One hidden turn or mirror swaps the rows below in pairs. Which row is each named row swapped with?
The rows were stretched afterwards, more along some directions than others.
Nin: 40 9 1 -2 -16 -41 12 7 1 17 -9 -11 14 14 -8 -6 26 26 29
sek: 45 5 38 -52 31 -13 19 -4 -5 27 33 31 17 -18 15 -3 12 31 5
nadi: -6 -8 -29 -13 25 2 -15 33 -58 -19 13 32 20 8 9 29 3 9 -1
migif: 20 5 12 -3 -40 24 -12 -18 -23 41 6 5 3 35 38 -7 -13 -6 -49
Lusab: -27 -18 22 -8 4 22 -29 16 9 -15 -4 17 7 -49 -4 -1 -25 -4 27
neze: 28 20 -10 27 15 -32 -8 32 -1 -1 -12 26 -18 4 -45 18 7 43 -40
gir: -18 4 -34 12 24 0 -14 53 -44 -36 21 21 -5 16 -7 12 -10 11 -3
mal: 24 11 21 -8 -36 36 -10 -24 -15 45 1 17 14 24 32 -18 -12 5 -34
Nul: 29 4 32 -39 37 -15 16 0 19 16 42 22 9 -13 11 -8 14 21 17
Vadep: 42 2 53 -27 33 -10 13 -6 40 17 27 37 8 -23 -8 -6 26 42 9
Geko: -22 -7 -25 0 22 1 -7 33 -61 -18 32 18 7 13 12 19 -5 -4 -6
Zozim: 1 26 2 19 -17 15 36 -6 20 5 33 -22 -16 -26 -9 22 -14 -2 -38
birif: 41 40 33 -29 -23 46 39 -45 -32 26 14 68 -23 -31 17 13 -7 48 -40
Dofam: -36 -7 26 20 6 15 2 -2 51 -27 5 20 -12 -31 -15 5 -30 -11 19
lenag: -13 6 -8 1 22 -3 -25 35 -49 -31 12 43 -3 9 18 23 7 13 -7
fof: 10 -7 -1 5 -11 -53 -6 36 24 30 -23 -17 19 12 -6 -18 17 3 39
puru: 32 -9 23 2 -7 -42 -12 3 9 24 -30 -7 1 15 -3 -7 23 27 30
Medol: -18 -29 21 31 -13 6 -16 -5 61 -26 -6 15 -17 -20 -18 9 -17 10 12
meruv: -39 6 -12 18 2 -4 -7 17 38 -17 -7 14 -6 -43 -23 -3 -7 -7 18
Rore: 32 29 24 -27 -16 35 32 -45 -32 1 14 54 -11 -24 23 4 -17 52 -29
Fite: 48 2 24 -12 -8 -19 -4 4 -3 38 -10 4 11 12 -3 -12 29 37 34
sep: 38 52 35 -31 -22 41 47 -42 -19 32 22 58 -24 -28 16 4 -8 50 -30
Kov: 31 16 -26 27 27 -37 0 34 -1 -15 -17 22 -7 -9 -54 2 4 44 -30
dipa: 6 -5 23 -4 -31 31 -9 -25 -35 40 3 6 23 34 52 -8 -19 -7 -27
Tumot: -7 18 12 16 -19 28 8 -14 1 -3 10 -18 0 9 6 32 -14 -14 -46
per: 37 5 10 -6 -14 -24 -5 21 13 45 -16 9 6 3 -14 -19 29 31 37
nepag: 11 -2 -15 2 23 10 -29 33 -33 -5 24 38 13 6 3 31 10 20 -9
segad: -16 -13 -40 12 21 5 -23 37 -39 -24 18 20 15 23 -1 11 3 9 -6
kovak: 42 14 41 -42 25 1 21 13 10 24 42 41 -1 -21 -10 -17 22 51 12
Mivup: 4 -2 13 3 -39 22 -17 -11 -35 52 -7 11 22 31 35 5 -17 4 -29
lida: 8 5 13 -11 -34 35 1 -30 -60 25 1 10 17 29 45 -10 -28 -6 -33
siget: 5 6 1 2 -36 19 -18 -13 -33 38 -5 -12 14 31 44 -14 -16 -22 -37
vazi: -57 4 19 13 9 23 -4 8 57 -11 7 15 -5 -29 -14 -4 -14 -15 25
lanud: 48 37 21 -23 -21 44 42 -47 -20 11 33 63 -25 -15 12 13 -12 51 -44
Nir: 52 -2 4 3 -13 -46 16 -8 -17 29 -21 -24 -8 14 7 0 18 22 2
fonu: 33 14 8 -13 -5 -22 -14 27 16 47 -7 1 15 -4 -19 -24 40 31 40
lasa: -46 -8 5 27 -1 11 -4 17 50 -21 -8 9 -5 -29 -29 -6 -5 -3 24
vemu: 33 4 7 -3 -12 -29 -10 15 -15 40 -25 -9 1 9 -9 -10 23 21 29
Fali: 0 -23 -7 32 16 -2 -36 37 -12 -29 11 30 -1 38 0 9 8 25 -14
subur: -15 13 -21 6 20 21 -23 43 -67 -29 23 26 -7 20 9 0 -13 22 11
Puv: 23 -4 5 13 -7 -32 -13 28 16 30 -21 -27 3 21 -24 -21 21 16 27
Nov: -43 -13 16 13 8 12 -20 13 34 -22 -7 12 1 -42 -16 12 -21 -3 16
povu: 14 6 -8 18 -44 21 -20 -11 -34 31 -21 -11 13 34 26 -6 -10 0 -47
Dib: 33 22 14 12 -38 17 4 -19 0 60 -2 0 -13 19 20 -18 -1 5 -60
lov: -39 -20 25 -12 14 7 -14 -7 32 -24 18 22 -12 -36 -2 18 -36 -15 21
Kisek: 18 9 -18 19 26 -37 -27 32 38 -12 -24 5 3 3 -59 5 12 25 -6
Budos: 24 9 28 -4 -31 28 -16 -20 2 56 5 23 23 19 9 -13 -6 14 -41
Zonos: -6 4 2 18 -10 -22 19 -7 32 -15 12 -31 -8 -17 -1 28 -25 -18 -32

Nul swaps with -> birif
segad swaps with -> lasa
Nir swaps with -> Dib
migif swaps with -> puru
Fali swaps with -> Medol

